In the rows, 128 means zero.
A single turn carries every row of the set below to another of its rows. Some are shown first; where does it send the rows asked next?
vuvek: [127 141 147 135 115 137 118 123 147 149  90 160 119 140 120 139 123 136
 140 147]
Tib: [151  97 145 119 129 134 113 137 128 139 111 172 110 169  87 119 123 109
 144 126]
bavo: [121 107 137  82 136 122 114 132 102 118 154 171 147 138 135 101 117 127
 119 119]
moz: [ 79 126 140 128 158 127 140 141 117 102  87 139 111 140 127 127 102 156
 137 116]
Ziv: [139 101 129  94 133 114 118 133  93 122 146 170 151 143 145 108 109 147
 119 112]
Raz: [106 152 157 145 132 134 156 122  59 135 110 147 122 146 122 138 110 153
 121 140]
nevi: [140 135 152 106 150 110 146 130 117 147 115 160 116 151 149 100 122 122
 101 147]
Sepa: [103 122 115 119 128 116 135 161  98 108 123 162 139 146  97 124  84 120
 148  90]
Tuke: [104  79 147 153 121 118 154 135 122 128 105 142 127 174  84 120 118 117
 142 130]
Lizug: [100 126 151 173 147 115 125 125 113 127 150 144 121 124 129 119 118 154
 162 126]
Daz: [ 97 128 147 183 151  98 125 140 105 134 138 145 120 142 121 128 114 150
 159 131]
toku: [ 86 119 135 132 157 135 138 145 121  97  98 132 116 144 126 138 104 147
 134 107]
gab: [131 131 145 132 114 141 125 117 151 141  98 149 118 147 121 149 129 135
 139 140]
kasu: [ 96 117 153 109 115 114 151  87 111 135 121 129 123 141 138 117 115 123
 149 148]
ges: [136 130 153 121 155 111 142 131 106 143 116 172 110 140 152 108 127 116
 101 153]
nerik: [120 135 156 143 158 130 106 151  74 157 135 174 115 158 104 125 102 110
 134 140]
Kesot: [117 118 122 116 159 153 129 165 116 128 121 166 109 154 125 142 120 152
  96 130]
kot: [102 115 151 122 128 146 163 138 102 147  97 148 144 163  97 138  94 105
 112 118]
Gekam: [134 130 124 140 111  96 148 140  83 136 164 157 106 161  91 116 121 142
 149 140]
Dano: [133 110 131  82 128 119 127 125  85 118 154 166 142 134 137 111 114 145
 127 111]
Zam: [ 99  86 125 147 129  77 143 132  82  98 127 160 129 151 138 113 114 115
 135 137]
nepa: [127 133 125 139 119 106 140 144  98 136 171 146 103 166  86 107 115 138
 149 136]
ribav: [104 148 162 149 130 149 136 123  67 133 111 148 130 150 122 132 106 164
 123 140]
Bur: [125 139 152 106 137 111 149 131 105 127 107 166 120 152 144 108 134 122
  92 159]
dakaz: [129 129 128 127 119 104 128 139  81 148 165 150 114 166  86 127 115 153
 157 127]
dopu: [121 110  98 137 111 117 134 153 139 126 138 154 122 153 120 151 128 159
 133 127]
zulag: [100 154 165 134 136 136 144 117  72 150 115 134 126 153 111 140 106 164
 137 136]
fod: [152  97 139 113 126 119 112 141 119 137 110 175 110 168  89 107 118 120
 145 131]
rosal: [102  99 122 125 113  76 149 132  93  90 126 157 137 159 131 105 124 124
 126 138]
par: [108 116 118 112 132 127 138 155 102 109 123 153 140 153  98 132  87 119
 140  84]
nupi: [100  86 121 134 123  82 134 128  83  97 119 153 135 163 141 116 107 126
 136 135]
dutep: [112 135 150 183 138 113 130 132 118 128 145 140 127 132 123 112 117 162
 152 125]
pupo: [ 95  80 150 155 114 118 155 134 118 133 104 140 126 167  86 111 112 131
 149 138]
Lir: [116 126 155 130 147 144 106 133  72 147 148 174 115 146 106 118  95 101
 141 135]
gemen: [114 136 144 133 139 145 106 139  70 144 142 173 112 161 103 120  91 102
 135 142]
tuzud: [101 117 153 113 130 142 155 142  99 157  98 159 148 153 104 126  87 108
 114 125]
rubu: [111 118 123 108 151 151 127 168 110 134 128 170 107 151 118 130 115 160
 101 136]
Ven: [ 83 110 157 114 123 113 135  98 125 120 123 135 136 137 143 106 120 119
 139 147]
Buner: [109 104 100 135 107 107 131 150 142 135 137 160 128 145 123 143 123 163
 137 135]
gam: [ 88 114 148 113 121 109 145  95 121 141 114 123 122 151 144 115 104 112
 140 150]

vuvek turns into fod
nepa turns into gam
And these:
gab turns into Tib
Lir turns into Zam
Ven turns into nerik

A single turn carries every row of the set below to another of its rows. Some are shown first; where does it send the rows asked next?
vot: [ 90 125 125 117 139 112 153 100 131 130 141 149 119 145 135 129 125 138
 118  82 148 156 132 131 143 131 136 140 158 152 118 147 124]
vav: [116 154 147 111 131 126 160 150 124 125 114 131 134 135 124 150 134 119
 149 127 150 106 164 105 139  97 113 115 142 138 112 120 135]
Sukev: [111 119 185 118 120 119 115 144 149 122 126 104  98 125 125 141 129 144
 113 128 141 124 124 161 111 144 139 113 103 128 138 149 128]
Pap: [148 144 130 112 116 106 110 167 141 115 165 110 126 111 123 118 149 129
 112 130 124  89 152 126 118 150 124 122 131 135 149 127 113]
nis: [134 114 116 116 117 138 110  96 139 122 127 169 112 132 134 121 138 103
 155 155 140 125 151 124 102 131 134 121 131 106 114 119 159]
bano: [131 122 116 126 126 166 153 116 133 116 113 122 131 144 135 148 121 109
 158 146 106 134 118 137 134 138 102 112  87 111 127 107 146]
tet: [137 119 117 127 115 149 126  96 141 117 123 164 130 129 137 113 129 110
 126 143 125 125 153 114 105 140 130 118 127  95 132 106 171]
Lera: [123 118 139 163 141 115 162 102 153 122 151 131 130 105 114 116 120 125
 144 105 107 108 119 118 118 149 114 103 135 129 134 108 104]
tuz: [119 129 185 128 106 116 132 133 127 113 126  85 107 116 117 135 132 146
 117 121 140 117 121 158 123 149 154 109 116 125 147 129 125]
lebur: [ 74 115 117 108 139 122 156 101 119 125 148 149  98 124 125 131 122 128
 130  96 136 150 122 123 141 145 139 146 161 150 117 126 118]
kek: [102 138  95 130 127 100 150 139  91 138 138 139 114 123 107 134 158 128
 117 128 115 154 110 130 168 136 133 141 115 142 124 123 112]
tidel: [140 122 109 121 101 152 102 100 154 117 133 160 127 126 134 116 140 117
 138 146 142 124 143 104  97 139 125 123 134 107 123 118 146]
mif: [110 135  99 119 150 118 137 133  88 158 134 144 116 121 111 130 152 126
 119 120  98 157 116 120 164 128 137 140 130 133 136 133 101]
Dumi: [128 137 121 105 174 136 122 132 138 122 144 112 139 108 162 114 131 121
 146 111 129 135 132 169 145 123 121 158 137 118 147 116 135]
viv: [ 91 118 107 121 128 112 129 103 139 129 147 140 103 138 128 138 121 145
 114  95 138 145 132 142 147 136 143 141 169 161 110 123 121]
Rifen: [113 140  84 130 137 123 145 132  97 155 129 131 121 139 106 137 142 134
 125 128  97 140 122 116 174 129 129 146 122 137 129 144 120]
gos: [116 115 139 126 146 138 109  99 142 121 135 134 116  86 103  94 126 127
 167 124 113 132 106 146 129 121 136 142 112 128 155 121 115]
nidoz: [143 125 109 120 131 139 142 111 122 128 100 128 130 143 156 144 122 111
 150 146 112 117 118 148 123 132 116 104  93 100 137 114 157]
taki: [145 137 151 116 127 113 106 155 143 114 171 118 128 130 112 130 163 122
 119 140 115 102 158 117 137 156 130 113 115 139 150 130 118]
teril: [127 146 148 166 135 125 149 120 110 152 128 132 120 118 105 118 130 120
 125 111 140 125 139  91 120 114 153  98 123 114 106 123 134]
gimo: [127 113 100 122 117 157 112  95 119 119 129 171 132 127 139 118 141 109
 137 144 126 124 158 128  92 141 142 113 128 120 126 126 148]
vezep: [154 150 160 121 111 118 116 163 144 124 157 119 123 119 105 114 166 131
 115 128 131 111 162 136 128 137 128 121 126 130 139 134 102]
Mus: [129 122 119 123 111 147 143 120 121 110  97 126 141 146 165 146 121 118
 154 137 106 152 118 133 133 138 116 106  98 106 124 116 140]
zigo: [105 137  87 126 144 110 145 129  93 131 125 137 103 127 108 132 148 133
 138 123 116 147 119 118 172 136 115 139 143 139 123 149 106]
toli: [141 160 138 116 121 113 116 162 135 131 162 131 113 103 113 131 160 129
 112 130 111  96 157 131 125 157 127 111 134 126 140 143 104]
tuku: [110 119 133 111 144 113 128 144  99 131 110 106 128 101 130 142 147 126
 134 156 153 120 137 136 135 112 122 151 159 104 141 134 154]
regi: [134 122 130 123 118 156 153 122 110 122 104 124 134 151 143 152 123 105
 160 152 119 124 121 161 130 143 121 113  93 110 134 110 133]
pipo: [ 93 124 126 105 140 107 149  88 135 136 136 162 105 136 137 123 133 137
 119  97 145 160 128 137 131 144 141 146 152 150 116 117 128]
muz: [129 125 178 107 114 122 120 140 142 133 149  78 116 125 118 138 130 135
 127 116 145 122 119 155 117 130 152 121 108 138 148 135 112]
dak: [123 118 181 110 118 113 124 128 126 112 138  81 115 124 119 137 117 142
 120 110 152 133 117 149 128 158 142 123 114 139 147 141 133]

tuz turns into vot
zigo turns into nidoz
Dumi turns into gos
And these:
tidel turns into toli
Mus turns into Sukev

A single turn carries every row of the set below to another of its rows. Some are shown first; where does it send the rows asked next?
gumo: [126 142 126 142 176 125 103 116 151 158 123 137 128 194 127 117 108 111
 117 117 120 122 107 105 112 139 133 116 169 121 146 116 105 132 125 114
 118 109 115  95 141 122  88 142 142 138 128  97  92 110 164 155]
Mumum: [140 142 118 124 146 150 156 123 148 124 146 126 124 110  93 136 109 172
 127 101 124 109 129 148 161 153 126  84 128 143 120 112 132 129 143 146
 127  67 140 122 133 115 116  96 122 112 134 132 114 113 149 134]
Kileg: [108 160 108 129 127 140 140  81 163 114 145 103 127 131 133 163 136 109
 129 122 120 142 126 114 131 108 137  84 123 155 140 161 100 107 154 124
 137 108 108 137 151  96  98 103 131 113 101 124 112 136 138 168]
Dibef: [140 157 134 149 115 106 101 139 151 130 124 138 125 159 123 128  98 118
 139  83  90 121 116 137 136 147 135 148 142 143 127 120 103 147 149  99
 149 132 126 102 159 107 123 112  87 142 178 113 127 154 131 136]
vaniz: [135 150 131 152 180 145 103 134 172 158 129 127 129 197 111 114  97 103
 106  92 106 126 114  95 128 142 130 112 149 115 132 119 115 134 118 113
 118 115 127  87 156 109 104 124 149 132 138 111  95 118 156 149]
kig: [118 157 119 142 135 137 151  94 152 136 170 106 138 119 141 157 145  87
 127 101 126 139 127 128 148 122 130  69 139 150 138 157 112 119 151 124
 151 106 124 126 146  91  71  90 122 130 134 139 111 131 136 174]
nit: [109 138 112 127 132 114  98  99 180 118 153 130 133 134 113 149 122 118
  99 106 122 148 108 127 151 155 155 112 143 139 118 153 143 147 152 135
 150 153 110  71 155 125 111 126 151 130 187 125  94 146 149 160]
puro: [155 139 110 112 114 106 125  95 185 123 135 141 120 152  84 135 123 102
 157 116 105 109 151 141 129 139 143 133 117 142 155 119 121  86 131 124
 177  93 131 135 161 124 111 105 129 121 134 125 127 124 163 161]
vekip: [112 145 139 144 190 117  99 110 155 175 123 137 125 168 105 139 118 104
 101 110 114 119  97 104 132 143 129 111 154 121 126 120 111 117 114 112
 124 107 118  76 141 115  91 131 143 137 141  99  94 121 183 125]
Nop: [107 159 105 141 126 130 135  71 164 118 145 108 142 134 129 157 167  97
 118 119 124 122 111 111 146 116 134  68 127 150 137 151  92 135 158 125
 156 103 124 137 145 108  76  96 129 121 121 135 116 124 141 168]
fesit: [148 145 138 167 126  90 138 113 154 147 115 117 107 136  99 147 116 123
 138  84 120 111  86 130  92 109 108 147 135 126 130 105 110 154 132 111
 137 116 146 113 144 133 106 132 117 115 130 141 124 108 183 146]
fezu: [137 136 131 154 164 135 114  99 156 163 134 140 144 182 109 102 123 114
 101 110 122 125  86 104 127 150 125 122 161 101 132 116 126 123 124 132
 120 126 128  89 149 118 104 120 147 145 125 105 105 126 165 133]
lotad: [104 134 113 119 138  99 116 129 171 139 148 131 139 141 126 143 126 122
  97 103 126 156 109 125 180 154 143 119 141 151 138 140 130 137 149 115
 167 127 104  77 123 117 116 111 157 135 182 123  97 130 139 178]
gogi: [102 133 117 109 152 111 110 102 155 130 142 120 135 124 141 156 115  95
  95 101 124 140 102 135 153 156 147 117 131 144 146 136 117 153 148 115
 154 131 107  78 139 108 127 136 152 143 172 124  82 138 143 178]
lig: [138 166 121 104 148 151 143 117 164 130 165 138 114 132 113 117 122 165
 131 104 128  98 130 147 151 146 129  97 128 150 128 124 125 144 142 156
 139  57 150 117 166 117 102 108 131 110 127 139 106 124 145 133]
liti: [158 126 129 149 117 133 127 102 147 124 117 147  90 107  75 173 136 127
 129 102  91 134 118 164 166 115 128 133  95 123 128 123 113 154 106 117
 144 107 111 124 158 124 101 121 114 114 143 128 139 119 148 137]
mavu: [146 152 136 153 140  99 109 119 160 150 130 147 117 149  95 133  89 121
 136  81  81 130 131 145 139 139 129 160 137 136 130 128 101 142 140  97
 144 132 112 105 167 105 100 120 100 150 186 122 121 141 124 130]
kub: [ 98 128  99 130 155  93 122 107 175 135 146 114 126 140  99 154 122 125
  96 110 118 141 120 125 160 154 147 116 142 140 144 148 120 131 172 121
 169 146  98  85 150 112 125 115 156 137 187 136  95 127 136 165]
fotod: [128 151 105 134 138 147 139  76 163 107 162  86 122 126 124 146 142 100
 109 130 122 141 106 106 130 130 124  85 139 140 147 150 122 114 173 113
 146 115 132 119 156 108  70  97 117 118 121 131 107 146 135 167]
zor: [147 139 117 111 138 139 145 100 166 119 162 142 135 112 109 127 102 173
 129 115 109 114 127 155 148 154 124  95 148 126 116 127 116 114 170 159
 139  72 137 101 153 115  86 110 123 103 128 132 113 122 154 142]
gine: [152 148 116 128 113 102 131  96 170 125 133 141 114 130  83 134 111  96
 156  99 108 120 132 149 144 130 140 138 126 142 152 117 114  82 130 122
 163  85 116 154 149 119 118  88 129 135 138 115 123 131 153 140]
remas: [141 130 137 159 125 145 118 108 132 149 118 151 104 158 103 166 139 156
 128 113  72 101  97 137 163 130 123  87 149 142 135 132 122 150 150 129
 114 148 151 118 155 110 102 144 126 131 130 133  84  95 180 149]
nopit: [165 143 103 162 132  87 127 100 163 112 134 115  96 136  93 142 140 110
 118  73  87 136 127 132 130  90 160 112 124 126 168 124  90 122 151  93
 161 130 101 109 141 107  99 126 130 134 151 110 127 138 146 175]
pud: [157 113 149 141 118 149  99 102 139 133 139 128 103 160 116 152 145 177
 107 104  85 110  98 141 158 131 126  90 134 133 125 132 135 126 146 125
 129 147 142 112 139 115  84 128 122 122 121 117  79 102 177 137]
nufaf: [165 149 129 137 144 145 119 130 119 159 146 138 106 161 109 156 147 168
 117 111  74 104  95 132 164 126 125  94 128 139 141 153 134 127 138 126
 142 126 140 116 153 120  94 145 135 133 126 115  73 101 186 134]
sof: [155 120 119 144 117 138 122 120 139 132 125 132  97 125  88 177 130 140
 109 114 102 134 123 147 159 118 132 151 103 125 121 128 127 142 107 120
 161 101 107 127 172 126  91 112 105 114 138 133 143 107 160 135]
zale: [147 133 144 150 137 138 110 113 128 160 135 136  92 157 106 162 146 172
 113 124  83 109 107 132 161 118 120  78 148 148 135 141 139 136 151 125
 144 127 141  93 153 121  94 151 109 137 145 137  90  90 170 135]
lasu: [159 145 137 164 117 110 133 106 150 153 130 111 102 141  89 135  99  98
 153  75  98 103  86 132 109 107 113 134 126 118 143 100 117 151 126 104
 138 113 143 125 158 121  98 130 128 130 141 141 107 111 172 143]
Deme: [146 151 108 110 152 128 148  96 141 126 171 138 129 134 100 136 127 169
 139  99 108  99 146 150 150 159 128  73 117 152 129 130 107 135 146 149
 121  71 149 118 151 121  81 112 134 120 134 138 112 122 147 141]
denab: [158 131 112 170 138 110 128 115 173 109 133 129 100 143  87 144 160 103
 117  76  95 126 132 129 134  98 159 108 143 132 160 119  98 134 166 111
 168 120 117  98 152 109  90 103 125 145 157 110 140 142 145 179]

kub turns into vaniz
nopit turns into mavu
And these:
kig turns into gogi
Dibef turns into fesit
fezu turns into pud
Nop turns into lotad

